One vector is turned by the same rotation once a step. Each row is the vector after some number of steps, and that number follows the row.
The counts run from 0 to 403.
[124  91 134 139 172 183  97 137 126 178  94 134 134 174 119 136 111 117
 163 145 128 130 177  96 110 106 131 104  80  63 145 126 113 135 141 106
 117 171 123  97 145 146 126  95 170  94 107  84 107 166 119 110 131 146
 113 133 123 160 121 131  68 129 153 158 107 103 105 107 149 158 168 145
 131 142 103 116 128  60 133] | 322
[ 95 117 117  93 135 200  89 141 150 139 143  87  93 146  82 116 117 128
 154 120  94  94 119 143  67 123 127  91 146 106 125 128 131  91 139  83
 125 148 151 151 108 148 136 141 183 107 122  81 139 170 107 124 142 134
 104 158 159 161 127 132 135 107 147 163 165 116 111 132 150 102 113 115
 158 133 140  81 127  75 107] | 386
[109  92 152 112 137 173 119  98 120 151 125 137 130 152  91  85  98 108
 192 153 101  94 154  95  79 123 122 113  87 102 110 102 153  90 124  67
 147 195 144 119 130 129 137 111 167 107 103  79 102 156 147 142 143 128
 107 109 131 157 126 142  89 151 142 155 134 117  96 106 137 116 131 120
 154 121 141 134 120  78 140] | 289
[ 97 101 132 117 159 155 107 111 130 177 117 131  83 134  91 143 118 143
 145 109 164 129 126 108  61 134 144  95  85 114 129 143 143 114 125  95
  92 168 153 129 116 181 142 133 152 115  93  96 111 171  97 135 148 125
 118 123 145 178 111 120 108 119 157 158 154 111 130 118 141 155 147 136
 144 112 154 109 130  39 151] | 4
[118  76 127 110 140 194  59 155 141 145 139 121 180 159 119 113 115 143
 161 162 109  87 160 153 122  95 131  92 143 127 101 118 118  98 109 106
 113 166 115 122 117 132 132  94 169  74 110  87 130 138 139 114 148 126
 109 124 103 151 116 152 103  85 143 137 141 121  71 113 143 110 166 113
 149 142 139 124 105  67 111] | 57
[ 95 111 135  94 155 190 107 127 135 132 156 125 131 137  88 118  93 142
 143 131  97 100 102 115  78 157 154  80 124 118 122 130 128 124 111  99
  90 187 179 145 119 184 132 121 176 129 130  95 125 163  91 116 128 120
 105 140 157 156 102 122 131  75 133 147 185  88 121 135 163 114 133 104
 142 102 152 115 123  89 132] | 383
[109  88 134 103 135 178 110 103 122 157 149 131 139 127 104 135 107 124
 167 129 150 107 129 101  70 122 156 106 112 133 101 124 151  97 108  84
 103 174 117 116 112 145 144 137 155 114  72  97 108 175 129 177 147 125
 126 117 125 171 112 132 114 118 138 124 165 132 118 110 155 139 146 122
 153 118 177 125 106  40 145] | 88
[108  80 107 120 165 186  86 145 127 149 115 110 131 158 123 118 126 129
 144 133 141 109 172 109  70 115 130  87 115  85 149 158 101 116 152  79
 119 135 140 128 138 119 134 106 173  92 117  69 129 170 108 146 127 157
 125 168 138 156 114 134  78 110 168 148 108 117  95 119 159 135 153 157
 145 123 116 119 144  51 134] | 44
[112  95 144 117 173 167  84 138 134 146 120 127 165 143 153 145  95 144
 166 153 117 136 157 120 124 118 146  84  99 114 122 115 122 132 105 130
  79 182 134 115 138 160 123  84 172  94 126  94 111 153 111  75 124 119
 110 119 103 162 100 114  77 102 129 173 143 131  99 114 144 144 182 135
 138 132 126 120 135  68 142] | 332
[ 96  91 141 126 166 172  72 135 154 161 139 102 145 175 118 103 112 170
 152 168  99 127 167 133 109 110 122  90 105 127 122 119 117 107  93 114
 104 184 147 143 110 150 141  95 171  92 113 108 131 130 118  86 126 126
 113 114  96 168 120 136  83 108 138 163 120 119  80 104 120 117 141 122
 152 128 138  88 118  72 131] | 335
[123  57 120 121 171 179  85 152 125 171 125 158 164 138 142 144 107 123
 151 128 154 110 148 108  88 110 144  87 119 107 126 158 110 122 133 103
 110 132 112 115 135 133 102  89 152  87 124 114 132 165  96 110 150 121
 141 121 139 156 103 121  67  81 166 110 147 111 102 119 170 145 172 144
 146 115 117 144 119  45 132] | 46
[ 99  99 166  94 162 178  99 132 147 162 122 139 133 185  89 137 115 156
 152 144 119 117 165 121  78 107 103  94  97  88 130 139 111  93 128 113
  84 151 142 142 131 171 141 114 140 143 111  70 146 151 116 117 149 153
 120 157 110 177 118 126 103 108 138 152 154  83  99 113 121 134 156 116
 149 121 137  81 103  81 101] | 354
[109  88 128 117 160 197  72 152 136 173 162 122 146 132 118 100 108 125
 153 141 113  95 133 140  99 121 141  94 132 117 105 150 134 122 112  90
 132 173 139 108 124 143 113  86 184  62 126 134 134 154 121  90 148 109
  99  99 158 124 112 128 117  67 161 121 154 115  86 111 160 110 128 115
 165 133 126 121 113  85 123] | 218
[127  72 131 100 120 170  97 102 138 124 126 143 150 158  99 107  99 127
 190 139 102  94 149 130  81 120 104  89  96 107 112  99 136  93 134  83
 118 175 144 135 109 132 141 132 150 113  91  59 106 170 139 152 160 131
 120 120 117 185 130 147 104 124 122 156 169 131  91 125 138 108 151 107
 162 112 147 135  99  68 137] | 90
[118  86 136 107 156 166  84 122 137 169 161 118 127 112  88  89 128 154
 146 142 131 108 124 133  74 156 125  96 116 148 101 133 165 105  92  87
 129 168 166 146 110 172 126 114 183  82 130 121 130 163 113 147 147 116
 125  93 138 147 107 125 130  89 162 152 166 107  99 119 152 134 143 117
 146 106 149 124 110  66 113] | 375
[108 116 164  92 181 184 133 134 131 153 123 138 122 127  94 145  86 113
 170 128 123 113 112 121  77 143 146  79 126 103 120 125 146 117 119 103
  95 170 155 127 110 190 114 114 179 137 144 104 127 157  91  81 146 116
 119 135 146 146  97  90 125  89 161 154 200  97 123 134 157 132 154 122
 144 119 148 110 131  81 121] | 189
[103  96 183 114 192 196 140 137 144 174 121 133 141 138 116 167  99 114
 139 151 123 128 165  89  91 112 144 105 142 124 112 150 140 104 106 126
 113 166 106 116 130 135 128 107 141 130  99 127 132 148 110 102 134 132
 137 128 137 145  98  89 104  93 168 123 132 106 111 117 135 115 160 135
 159 139 157  76 115  54 118] | 153
[ 94 121 141  93 129 200  93 128 148 160 143 114 109 162  84 121  90  96
 158 131  63  95 138 117  71 124 115 106 129 114 121 117 123 100 120 111
 133 183 146 121 108 134 133 124 169 123  97 107 127 173 106 112 148 128
  85 129 158 161 124 135 124 100 124 135 154 111  99 115 130  97 107  99
 186 129 155  89 102  86 126] | 108
[110  89 143 128 156 156  95 120 137 195 109 119 125 138 119 165 129 155
 145 140 177 136 162 108  74 123 134 106 118 117 115 151 145 123 101 116
  92 162 110 113 121 169 136 114 134 124  85 124 128 148 109 123 147 138
 124 115 122 175 111 112  99 118 148 125 144 135 107  99 135 146 170 140
 146 134 157  99 119  32 127] | 162
[ 91 122 163  84 153 193 135 123 142 145 129 138 112 161  76 147  97 133
 156 111 129 125 109 110  83 142 151  81 102  91 130 123 112 106 128 103
  90 162 156 148 124 186 125 132 162 140 120  73 127 169  93 118 146 129
 114 143 149 150 109 123 112  95 141 152 173  82 133 128 151 131 145 120
 141 110 153  94 122  66 133] | 193
[111  63 105 107 163 183  84 116 114 158 145 131 173 155 140 131 127 150
 169 155 142 119 159  88 109 141 146 113 101 115 112 138 120 142  98 101
  88 175 110  89 130 139 147 106 170 116 101  82 104 149 131 166 127 139
 135 129  94 173 108 151  97 102 123 144 155 105  99 109 169 136 183 123
 126 121 150 148 120  47 143] | 249
[103 110 135  95 170 189 104 135 133 149 137 105 123 108 123 137 115 130
 164 150 110 110 124 131  91 143 143 103 164 153  96 138 157 112 106 116
 111 177 108  85  92 126 155 119 169 134  93 124 109 162 115 135 142 129
 127 140 129 178 100 112 135  93 136 152 164 132  97 120 164 100 158 117
 166 138 180  85 107  60 101] | 264
[ 99 100 144 117 206 176  83 138 132 155 138 115 135 140 132 121 133 154
 160 162 127 134 151  96 111 153 138  95 110 138 120 144 122 125 102 128
 107 191 147  97 134 162 140  82 189 110 133 110 108 140 105 114 128 121
 115 119 104 169  93 121  89  94 146 180 120  85 111 107 160 127 184 127
 127 102 141  97 142  73 122] | 337
[ 96 112 157 124 152 202  92 128 134 144 144 118 117 178  98 107  89 146
 160 129  95 105 134 129 116 115 136  88 105 112 119  92 126 113 119  76
 114 194 163 133 134 179 134  96 198 106 133  86 118 151 123 114 143 130
  86 119 130 140 127 148 104  94 144 167 129  92  98 112 159 119 137 115
 132 118 121 111 125  98 138] | 21
[ 91 133 147 107 174 191  96 124 110 147 143 133 105 132 120 124 106 101
 174 125  89 120 117  89 106 171 155 111  98 114 111 117 137 110 127 114
 131 209 152  80 137 161 138  99 198 118 119 111  84 171 110 101 130 117
 102 115 143 156 108 133  99 111 127 181 143 106 122 101 169 113 151 108
 149 106 147 110 136  90 137] | 300
[120  98 135 102 142 179 103 116 107 157 121 136 107 121 116 152 108  99
 171 118 145 131 138 100  66 135 148 102 106 128 113 122 157 111 136 100
 110 186 111  87 119 155 134 130 161 118  73 100  85 184 123 166 155 126
 119 105 148 182 123 114 107 126 140 145 168 143 125 119 169 139 166 123
 159 125 149 122 112  42 127] | 282
[121  92 141 105 147 166 106 140 138 127 132 103 111 123 107 106 123 158
 167 138 147 107 141 155  69 113 117  71 131 145 117 109 160  86 125  81
 116 168 142 146 117 150 156 124 155 101  92  64  99 153 125 152 155 134
 116 121 123 153 128 130 110 122 171 159 140 153  87 114 140 116 158 144
 146 123 144 112 111  36 126] | 367
[115  72  95 119 162 178  75 142 130 167 118 132 150 143 134 132 129 110
 158 134 148 116 144 104  74 129 134  90 106  78 139 164 109 129 135 106
 101 129 139 127 138 147 116 106 165  93 126  88 140 158  96 110 125 125
 131 146 138 170 103 126  71  99 160 139 145 116 113 123 151 161 161 143
 126 120 113 134 152  52 148] | 45
[113  92 146  88 159 178 138 110 128 161 115 154 156 133  93 168  79 104
 179 132 127 121 137  97  66 122 153 115  96  87 112 138 141 121 102 104
  85 169 115 133 113 155 121 148 143 156  89  91 108 178 107 122 148 110
 130 135 149 173 105 111 114 108 124 118 186 114 119 120 153 133 148 102
 146 129 166 119 118  67 139] | 277
[129  82 146 101 132 178 116 109 111 171 110 147 129 168 101 133  88  91
 195 151 107 123 161 111  93 126 128 116  87  83 136  89 148 121 132  79
 119 185 121 108 130 162 142 120 158 120  88  65  89 163 144 131 154 129
 111 124 130 169 130 144 105 150 115 143 157 119  97 118 159 148 155 113
 145 140 142 147 123  84 122] | 285
[ 89  97 115 117 159 199 117 114 147 144 117 120 113 160  97 133  96  94
 158 148  93 113 141  73  42 122 131 111 103  71 133 135 129 107 141  93
 134 153 144 131 137 109 129 137 147 119 100  88 130 176 100 116 125 148
  97 162 166 154 115 112  94 128 146 144 139 135 117 106 120 124 105 136
 162 133 132  93 133  48 165] | 118
[ 90 115 147 124 173 182  73 117 121 152 150 108 104 155 113 105 106 146
 145 119 124 120 119 106 107 156 157  90  98 130 124 118 121 128 106  90
 118 191 166 126 131 185 143  89 218  97 139  98 106 157 104 113 126 121
  98 123 149 151 117 140 115  98 135 174 136  93 114 117 162 141 146 119
 126 103 147 104 141  79 150] | 22
[115  97 161 114 141 158 107 136 138 171 119 139  99 143  79 128 110 123
 162 120 140 108 164 135  80 105 105  76 103 112 134 114 137  80 157  93
 138 157 144 123 116 156 122 120 139  98 100  75 117 185 120 134 177 133
 105 103 141 156 136 136  92 142 167 144 144 109  95 119 138 129 148 143
 162 126 121 106  98  57 114] | 6
[114  92 149 122 147 184  98 134 142 168 154  99 123 125 113 116 105 157
 143 119 128 101 120 144  86 124 153  73 128 144 115 124 156 119 107  82
 121 198 151 133 118 175 134  95 191  86 106 118 110 152 109 100 138 112
  89  94 155 130 121 133 124 117 157 140 155 131 101 106 149 127 130 125
 151 136 144 111 116  64 145] | 19
[116  79 115 102 129 174  91  93 138 148 148 131 133 135  87 116 107 146
 174 139 118 109 150 132  57 112 119  98 112 126  96 119 149  83 106  86
 112 169 128 134 108 124 135 132 137 101  72  88 107 171 126 170 152 130
 123 118 127 168 127 140 114 131 135 124 169 148  97 107 129 109 135 121
 169 126 150 111  98  37 133] | 89
